Each path below is one point turned by a fixed rotation once a step. After each direction that follows a path, write how fast that rotation turns it, in degrees each step (0 if it stays still).
Each turn is a multiple of 5 degrees from 10 to 175, or 0.
Each row of a path follows its step; steps can be skipped.

step 0: [ -6  16   1   6   6  -7  35 -27  45  24  -7 -13  -2   5 -10 -17  13   2
   2   6 -27  21   1   0  28 -15   7  -2 -40  14   6  18 -45 -29  -3   9
   0   2  -1  45 -13  -9  16 -41   4 -11   8 -12  16 -22   4  -6  28  -7
  43   6  -5  26 -20   7  -7   6]
step 1: [  0   6  -5  -9  40 -18  13 -23  11 -23  36 -26 -40 -11  -3 -17  -5  12
 -14  21  -7 -32 -13   0  12  -1  10   6  -8  -3  14  31  33   2  34 -16
   9  -7  -3 -38 -22 -16   6  -9  10  -9  12   1  17  11 -53   9  -3  19
   6 -17 -17  21  25  -5  16  24]
step 2: [  1 -13  -8  -4  35  -6   1  22  47 -20  16   6 -10  17  10  -4 -13  17
   9 -42  27 -13  -9  15 -21 -12  17  -7  14   3  -9  -2 -24 -23  -8  -4
   0  -8 -22  12   6   3  18 -20 -12  46 -22 -17  27  38  23  15  21  27
  15 -23  25  15 -18  22  16  10]
step 3: [ 12  -1  13  32  13   4 -15 -18  -6  -9   5 -19  19  30  15  29  27  13
 -10  16 -17  11 -24  10  38  -9  -9  -7   6  -4  -7  -6 -26  16  45 -15
  16 -15  10  17 -32 -56   2  20 -19   5  -1  11   0  16  -7   5  27   4
 -36 -34  22  10  -4   1   9   8]
step 4: [ 10   4   3  -6 -14 -18 -18 -24  -6   0 -20  26   0  -4   6 -45  -4  -2
  17 -13  -5  -2  25 -27  26  27   9  34   6   4 -26  21 -17   8  -7   2
 -17  -4   8  22 -12   3 -18 -12 -47   1 -32  -6  28  18 -10 -16 -30  21
   4 -29  -1  32 -13   0  23  42]
step 5: [ 42  14  -7 -17   4  17  40   9  -3  10 -12   0  -8  45   2 -14 -19   6
  12  20 -22   8   3  -9  17 -23  29   3  -6  -6  -3  37 -19 -24  14 -34
 -36  14 -27 -19 -13 -13 -11  13   6   4  24  -6 -11 -23  22   6  36 -10
  -8   3   9  38  -1  -9   1  25]
step 6: [ 11  -7  12 -11   4 -22  46  -2  29 -15   6  -7 -35   2  -4  -7  -1  -4
   9   5   8  19  23  -3  13   9  -4 -32 -17  23   9 -10 -25 -14   4  29
  13 -22  21 -41 -16 -24  -2  25  -7 -20 -24 -34  17  27 -25  18 -14  13
   7   9   9 -15  -5 -29  25  35]
step 7: [ 13   5  15  28   8  13   7  -6 -10  10  16  26 -62  26 -21 -26   6  31
  -4  -8 -16 -32  -7  13   3 -21  -2   0  17   2 -16 -11 -26  -6  -8   3
 -13 -25 -10  12  12 -27  57 -44  11  10 -12  10  -9  24  -3  -8  13 -16
   7   6  18  17  10   0  -8  18]
step 8: [ 20  19 -25 -14 -11 -43  -6 -16   9  17   4 -21   9  33  34 -10  21  13
  -3  -3  13 -29 -17  21  26  24  41 -19   1  20   2 -16 -12   8  31  21
  20 -29 -17  -3 -35  -9 -22 -13  10   1 -18 -18  -1  -5 -14 -14  19  25
   7 -25   3   9  18   6 -28  -1]
step 9: [ 17  -1   6  -5  24   4  -3  -8  34  35   3  31  42   0  -6 -23 -29  30
   4  -6 -34 -21   5  -4  -1  -7 -18  16  -2  18  45  26  -8  -9   5 -14
   1 -13   1  17 -28 -33  28 -14 -44  13  -6  -5  10 -12  -5  17 -20  38
  11   3   7   9   3  10  15   8]
step 10: [ -9  23  18  -3   7 -58   5  -7  20 -31 -11 -10  12  31   0  -6  -8  17
   8  13   3 -29  -1 -18  22 -14  11 -27 -20 -18 -13  30 -11   7  21  -5
 -39   0 -20   2  -8  -1   0  -1  22   2   0   8 -12  23  -2  34  -9 -13
 -39 -12   6  33   1   1  46  -8]
[  0   4   2  -4  -2  -9 -10  -1   0   2  -3  -7  -8   8   4   1   4   0
  -2  -6  -6   0  -2  -5   4  -3   0  -4  -2  -1 -15  -1   6  -2  -1  -6
   5  -8   1 -10  -7   5  -1  14   1  -3   0   3  -2  -2  -6   9  -3   2
   3  -1  -9  -4   0   3   1  -5]
160
[ -9 -11  -1   3   3  -4  -3   0   3   1   0   7  -1   2  -4 -10   6  -3
   2   8  -7   1  -2   3  -1   1  -3   6  -1   0  -1  -5  -1   1  14  -9
  -5   3  -6  -1   5   1   6  -2   1 -11  -6   2  -3  -3  -3  -1  -7   2
   3  -6   0 -14  -2  -2   9   3]
125
[  0   4   6  -2   1  -5   1  -9   4  -8   2   6  -9  -1   8  10  -4  -7
  -3  -3  -8   4   5  -2   7  -3   6  -2  -8  -2   3   7   1  -3  -6   0
  -8  11  -2   0   1   1   2  -2  -5  -4   3   1 -10   3   3  -7  -1   7
   4   2   3  -8   4  -9  -4  -1]
65
[ 11   1   0   1  -5  -2   0  -1  -1  -3  -1  -2   2   0   5  -2  -2   1
  -2  -6   4   8   3   8  -2  -5  -2   2   1  -9   5   2   6 -13   2  -3
  -2   5   1   0  -5  -7  -3  -9   3  -7  -1  -4  -1 -11  -5   1 -16  -5
   4  -2   0  10  -6   2   5  -7]
80
[  3   0  -1  -6   2   6  -6   6   1  -1   3   6   0  -2   3  -3   3  14
  -3  -3  -3   5   3   1   6  -3  -1   4   2   5   1   1   0  -2  -8   4
  -4   1  -3  -6   7   1   4  -4  -1   1  -8  14   4   5  14  -1  -6   1
   5   5 -10   3   2   6   9   2]
145
[ 5  7 -1 14  5  5 -5  1 -3 -6 -6  5 17  7 -4 -1 -1 -3  7  1 -1 -3 -2 -7
  2  1 -2  5 -4 -7 -2  1  1  1 -4  7 -8  0 -3  3 -6  0 -5 11  1 -4 -1 -2
  2  0  5 -1 -5  7  1 -1  5  0  6  3  7 -3]
60
[ -8   1   2  -3  -6  -1  -8   2 -11  -4  -2  -1  -5  -1  -1  -8 -13  -8
   3   3   7  -9   2  -6  -4   1  -1  -3   0  -3  -4   3  10  -7   1  -1
  -6  -4  -7   3  -2  -2   6  -6   1   5  -4   3  -9   9   5   2   0  -5
   5  -4   2   4   2   4   1   6]
130
